Small tables with named rows and columns. After each table, cells are looked up by row and column.

Table nunum
|  | pibeki | lan | pigudif | kes | neguler | pofi | zez | ziribi |
|---|---|---|---|---|---|---|---|---|
| roped | 127 | 87 | 186 | 168 | 145 | 113 | 80 | 110 |
| guno | 222 | 84 | 97 | 80 | 65 | 213 | 93 | 206 |
| navik | 81 | 138 | 193 | 195 | 190 | 74 | 136 | 73 |
| vir | 154 | 155 | 58 | 72 | 84 | 160 | 163 | 163 |
| fupade | 119 | 92 | 193 | 184 | 159 | 106 | 84 | 101 |
| mivup | 57 | 133 | 169 | 172 | 183 | 77 | 129 | 80 |
| lubolar | 208 | 90 | 78 | 66 | 57 | 205 | 97 | 200 |
| tos | 240 | 84 | 173 | 155 | 135 | 197 | 79 | 188 |
| lela | 21 | 175 | 87 | 109 | 131 | 51 | 175 | 56 |

lan of mivup = 133
ziribi of roped = 110
ziribi of lela = 56
ziribi of tos = 188
kes of guno = 80
zez of guno = 93
kes of navik = 195
neguler of roped = 145
lan of lela = 175
kes of lubolar = 66
zez of mivup = 129
pigudif of roped = 186
lan of lubolar = 90
neguler of navik = 190
ziribi of lubolar = 200

gusovo:
fields: nulu, pok, delozun, sef, mepo, vaz, fup, vupalil, gel, nule
ris: [96, 205, 201, 261, 279, 176, 310, 291, 576, 151]
sete: [276, 229, 122, 279, 90, 309, 388, 260, 345, 257]
tadota: [168, 123, 320, 218, 422, 205, 235, 368, 555, 125]
zopafov: [286, 601, 289, 428, 33, 562, 285, 171, 229, 440]
bak: [288, 601, 290, 429, 35, 559, 289, 174, 231, 442]
dulo: [476, 88, 314, 292, 772, 293, 259, 199, 303, 343]
nusobo: [168, 511, 197, 402, 404, 19, 409, 119, 245, 388]
zitog: [169, 125, 321, 214, 422, 208, 233, 371, 553, 128]

What is the gel of zitog in gusovo? 553
What is the vupalil of dulo in gusovo? 199
What is the vupalil of bak in gusovo? 174
What is the mepo of dulo in gusovo? 772
What is the nule of nusobo in gusovo? 388
What is the gel of bak in gusovo? 231
What is the vaz of zopafov in gusovo? 562
What is the fup of zopafov in gusovo? 285
What is the vaz of zitog in gusovo? 208
What is the nulu of zitog in gusovo? 169
What is the gel of tadota in gusovo? 555
What is the fup of sete in gusovo? 388
What is the mepo of ris in gusovo? 279
What is the sef of sete in gusovo? 279
Row with the largest vupalil: zitog

laf
        bila   mog  buzoke  pafon  dizo  zuvefik   nak   mab  selekib
gav     2.80  6.23    4.93   5.29  7.62     1.75  0.71  6.70     8.62
mim     2.45  5.96    5.09   5.41  8.26     1.85  0.63  6.20     8.85
ruvut   3.74  2.12    0.59   5.11  3.72     1.97  2.51  6.81     6.62
fuv     2.95  2.47    1.19   4.98  4.31     2.31  3.13  6.00     6.90
badafa  2.63  2.64    1.35   4.86  4.30     2.49  3.60  5.69     6.91
tol     3.25  2.40    0.97   5.00  4.02     2.19  2.97  6.32     6.77
gudi    3.41  6.71    4.84   5.21  6.93     1.49  0.47  7.54     8.40
lotem   3.07  6.51    4.92   5.23  7.28     1.64  0.65  7.08     8.52
ziba    2.22  2.72    1.60   4.81  4.60     2.67  3.91  5.25     7.04

ziba, pafon => 4.81
fuv, pafon => 4.98
tol, bila => 3.25
ruvut, pafon => 5.11
ziba, zuvefik => 2.67
lotem, selekib => 8.52
gav, dizo => 7.62
fuv, zuvefik => 2.31
badafa, nak => 3.60
Which row has the largest mog? gudi

nutapo =
|  | kebub | dibora |
|---|---|---|
| telog | 70 | 193 |
| daz | 71 | 215 |
| pudobib | 104 | 248 |
| zuzilad | 67 | 219 |
| vukin | 184 | 230 |
| dubesok | 71 | 226 |
| kabe | 60 | 193 |
| tur | 180 | 241 |
| nupa | 60 | 233 |
| sozelip | 184 | 248 |
| vomuba | 66 | 199 |
| sonon | 66 | 233 |
| todu | 179 | 194 |
| muv | 184 | 236 |

todu, dibora -> 194
daz, dibora -> 215
dubesok, dibora -> 226
kabe, kebub -> 60
tur, kebub -> 180
sonon, kebub -> 66
zuzilad, dibora -> 219

bam
columns: tav, zus, bamaten, nop, lol, korided, nim
gesag: [341, 192, 343, 429, 289, 188, 387]
deraku: [154, 231, 445, 521, 328, 420, 367]
fuvel: [220, 516, -71, 464, -222, -501, 570]
lik: [389, 805, 415, 149, 502, 604, 435]
mep: [602, 557, 403, 278, 433, 359, 284]
gagu: [205, 582, 438, 436, 399, 459, 330]
big: [349, 398, 291, 485, 374, 55, 267]
duz: [189, 730, 225, 434, 518, 560, 335]
mopifod: [-8, 351, 344, 617, 154, 184, 384]

nim of gagu is 330
nop of duz is 434
lol of lik is 502
zus of big is 398
korided of gesag is 188
lol of big is 374
lol of deraku is 328
korided of big is 55
bamaten of deraku is 445
tav of deraku is 154
lol of gesag is 289
lol of mopifod is 154
zus of lik is 805
Row with the largest nim: fuvel

riv:
         mim  sezibe  disenu  kupa  lafu  lilim  beza
fov      0.3     0.7     0.6   0.3   0.6    0.4   0.4
banin    0.6     0.5     0.3   0.8   0.9    0.1   0.8
kopu     0.5     0.6     0.4   0.7   0.9    0.1   0.7
saz      0.7     0.3     0.5   0.5   0.4    0.6   0.5
besasun  0.4     0.7     0.5   0.5   0.8    0.2   0.6
devef    0.7     0.3     0.5   0.5   0.4    0.6   0.5
vubolo   0.1     0.8     0.8   0.1   0.7    0.3   0.2
kod      0.6     0.4     0.6   0.3   0.4    0.7   0.3
rovi     0.7     0.4     0.2   0.9   0.8    0.2   0.9
nir      0.5     0.4     0.5   0.4   0.4    0.6   0.4

What is the disenu of saz in riv?
0.5
What is the mim of saz in riv?
0.7
What is the sezibe of banin in riv?
0.5
What is the mim of fov in riv?
0.3
What is the lilim of saz in riv?
0.6
What is the lafu of rovi in riv?
0.8
What is the lafu of fov in riv?
0.6
What is the sezibe of vubolo in riv?
0.8
What is the lilim of banin in riv?
0.1
What is the kupa of banin in riv?
0.8
What is the sezibe of kod in riv?
0.4
Row with the largest sezibe: vubolo

movovu.tsv
	safod	zovi
nom	814	184
mufur	372	636
lom	462	571
bol	460	611
vav	432	600
gaso	746	266
sizi	383	634
tekub	725	265
bof	477	571
zirob	518	503
rel	684	307

safod of zirob is 518
zovi of nom is 184
zovi of bof is 571
safod of lom is 462
safod of tekub is 725
zovi of rel is 307
zovi of sizi is 634
safod of gaso is 746
zovi of zirob is 503
zovi of vav is 600
safod of vav is 432
safod of mufur is 372
safod of bol is 460

Table zam
,pilup,lafo,sapuzom,pofak,komu,mori,vit,sunu,ketal,ralik
liripun,67,59,64,68,76,66,71,71,84,66
rar,70,80,65,77,68,73,66,73,85,76
sozo,68,90,74,174,46,72,63,66,108,56
paser,47,115,54,195,30,62,39,73,110,68
pil,76,71,65,84,78,69,79,69,84,71
todu,50,105,65,151,43,84,54,79,93,60
girakul,79,80,75,78,78,83,70,71,79,72
nev,50,135,51,222,34,73,46,78,123,77
lav,81,63,72,55,80,70,76,75,60,73
munoniz,97,58,78,33,132,76,104,73,52,80
vog,61,86,67,111,52,72,70,67,65,54

What is the pofak of sozo in zam? 174
What is the pofak of rar in zam? 77
What is the komu of vog in zam? 52
What is the ralik of vog in zam? 54
What is the ketal of sozo in zam? 108
What is the sunu of paser in zam? 73
What is the pofak of todu in zam? 151
What is the sunu of sozo in zam? 66
What is the lafo of pil in zam? 71
What is the sunu of pil in zam? 69
What is the lafo of lav in zam? 63
What is the pilup of nev in zam? 50

noni
fields: fatid, rorem, lebul, zolu, palun, mupes, dop, pibal, bol
rer: [236, 460, 699, 823, 825, 835, 825, 818, 812]
sos: [197, 200, 205, 191, 209, 223, 272, 522, 764]
giseb: [197, 220, 303, 520, 769, 821, 824, 824, 833]
foli: [190, 197, 222, 267, 347, 671, 793, 814, 831]
bod: [192, 196, 203, 178, 206, 226, 306, 616, 764]
folub: [297, 543, 792, 843, 816, 833, 818, 822, 812]
fif: [194, 195, 209, 210, 212, 248, 557, 753, 812]

bol of sos = 764
palun of foli = 347
fatid of fif = 194
bol of folub = 812
palun of folub = 816
bol of fif = 812
mupes of giseb = 821
pibal of sos = 522
pibal of foli = 814
zolu of rer = 823
bol of giseb = 833
dop of rer = 825
rorem of sos = 200
palun of rer = 825
rorem of folub = 543
palun of bod = 206
palun of giseb = 769
zolu of bod = 178
pibal of folub = 822

